(in the rows, 128 means zero)
Each path is a new rotation, seen through one point. The rows after it are directions, each followed by how far the rotation turns it, in deg/step (0 if it stays put).
Each turn is a multiple of 5 degrees from 10 to 175, or 0.
Each row of a path follows its step; steps can be skipped.

step 1: [134 135 130 136 138 136 134 135 129 113 120 139 112 123 124 127 140 119
 127 123 125 131 136 124 129 132 140 130 127 126 134 125 144 132]
step 4: [128 129 137 126 127 140 130 137 135 120 124 142 116 113 127 134 138 138
 124 114 119 128 129 133 129 131 126 136 125 123 133 133 134 138]
step 7: [131 140 135 127 121 138 126 145 130 122 141 134 108 125 123 131 129 127
 130 121 125 127 128 120 134 129 123 133 122 136 136 130 142 132]
step 8: [123 133 130 124 123 130 126 145 126 127 128 131 126 119 138 121 142 133
 133 122 119 122 129 123 116 120 125 129 119 138 144 124 118 134]
step 9: [126 120 130 124 133 135 130 138 133 115 131 138 117 122 131 137 147 129
 133 125 117 132 135 129 119 129 127 144 135 124 129 131 134 136]
step 10: [135 137 128 138 127 135 124 138 122 125 131 132 118 133 135 139 137 140
 128 117 122 127 128 122 129 131 135 126 120 123 140 124 138 146]
step 11: [127 135 128 130 131 130 126 146 128 128 132 131 115 131 139 127 137 118
 132 133 127 120 141 124 108 128 138 129 120 130 137 123 132 123]
step 12: [125 130 126 113 122 137 124 133 128 128 133 139 106 122 121 137 139 129
 132 123 119 124 131 120 126 119 132 133 125 137 129 127 140 132]
step 13: [127 141 124 130 126 133 126 148 134 124 127 129 124 126 124 122 143 137
 138 119 126 133 124 119 124 127 129 137 117 126 143 130 124 137]
step 14: [127 123 126 121 130 132 125 128 128 123 124 133 116 124 142 131 149 133
 129 128 122 129 140 131 114 135 131 139 122 123 134 115 128 134]
Speeds:
[125 131 125 125 128 125 129 127 129 128 129 127 127 125 125 121 128 126
 131 130 127 132 127 125 132 124 125 130 125 134 130 124 133 126] | 70
[131 125 131 127 126 131 129 126 135 130 130 122 125 134 127 125 130 130
 126 127 125 127 125 131 131 124 129 126 130 128 133 130 132 129] | 135
[129 137 131 130 125 130 132 127 130 127 125 128 128 131 131 127 128 129
 124 127 126 130 131 131 127 130 123 127 122 128 128 126 127 125] | 120
[130 126 126 133 134 125 130 124 126 124 127 126 129 130 132 129 130 129
 128 129 128 133 130 130 129 131 130 129 129 125 130 123 134 132] | 80

step 1: [129 115 121 133 125 135 133 123 122 115 112 133 121 135 126 133 121 139
 135 112 117 111 124 134 133 138 130 129 126 143 122 130 130 133]
step 3: [143 139 117 121 131 133 125 135 120 134 118 130 128 131 140 127 130 139
 112 117 113 129 132 131 125 126 133 129 142 139 121 133 138 134]
step 4: [126 123 137 123 118 145 123 139 135 126 126 142 118 128 129 124 121 130
 141 133 133 135 119 128 129 133 148 123 137 130 141 124 122 142]
step 5: [126 134 131 129 130 127 118 136 106 126 122 122 127 119 130 109 124 143
 127 118 139 113 141 121 134 132 126 131 131 137 122 122 129 131]
step 6: [139 134 119 131 130 135 135 130 130 123 126 146 116 125 119 116 122 128
 138 122 123 125 127 137 136 114 128 130 125 118 144 142 136 136]
step 7: [124 128 116 139 126 139 139 134 129 129 119 123 124 124 144 132 124 123
 139 121 131 117 141 130 121 144 131 120 126 148 125 127 131 136]
step 9: [124 134 116 114 128 136 116 143 126 133 119 135 113 115 138 120 143 119
 120 125 123 119 119 130 124 124 135 125 129 137 121 126 135 132]
step 10: [138 122 137 130 124 137 124 130 121 124 131 146 130 134 131 119 120 145
 135 116 123 139 125 127 124 140 134 125 135 137 140 120 142 132]
step 11: [122 129 118 133 127 143 122 135 111 136 126 123 123 130 133 113 122 131
 137 131 133 118 133 116 141 119 145 128 125 127 125 134 116 134]
step 14: [135 132 132 135 117 119 126 133 115 122 120 130 118 121 125 140 119 134
 132 121 118 105 122 124 128 132 136 121 126 131 123 115 137 139]
Speeds:
[129 128 126 125 125 129 129 131 129 123 132 126 121 128 130 130 126 124
 123 127 131 127 129 125 127 133 129 128 123 125 131 124 128 129] | 145
[128 127 132 131 125 133 133 131 127 125 131 131 128 124 123 126 128 125
 130 131 126 135 128 128 126 125 127 128 128 124 124 127 128 130] | 170
[130 130 129 125 124 128 127 134 126 130 129 132 129 133 130 127 130 130
 130 130 134 128 124 129 129 125 127 131 129 129 127 120 129 124] | 65
[135 127 124 125 131 125 129 128 130 127 127 132 127 128 131 124 130 123
 126 129 128 133 130 133 126 127 127 126 131 131 130 131 133 128] | 115
[127 125 129 125 128 129 126 127 126 128 129 128 129 131 131 130 134 127
 126 124 121 131 123 125 124 127 133 125 127 129 125 126 129 127] | 55
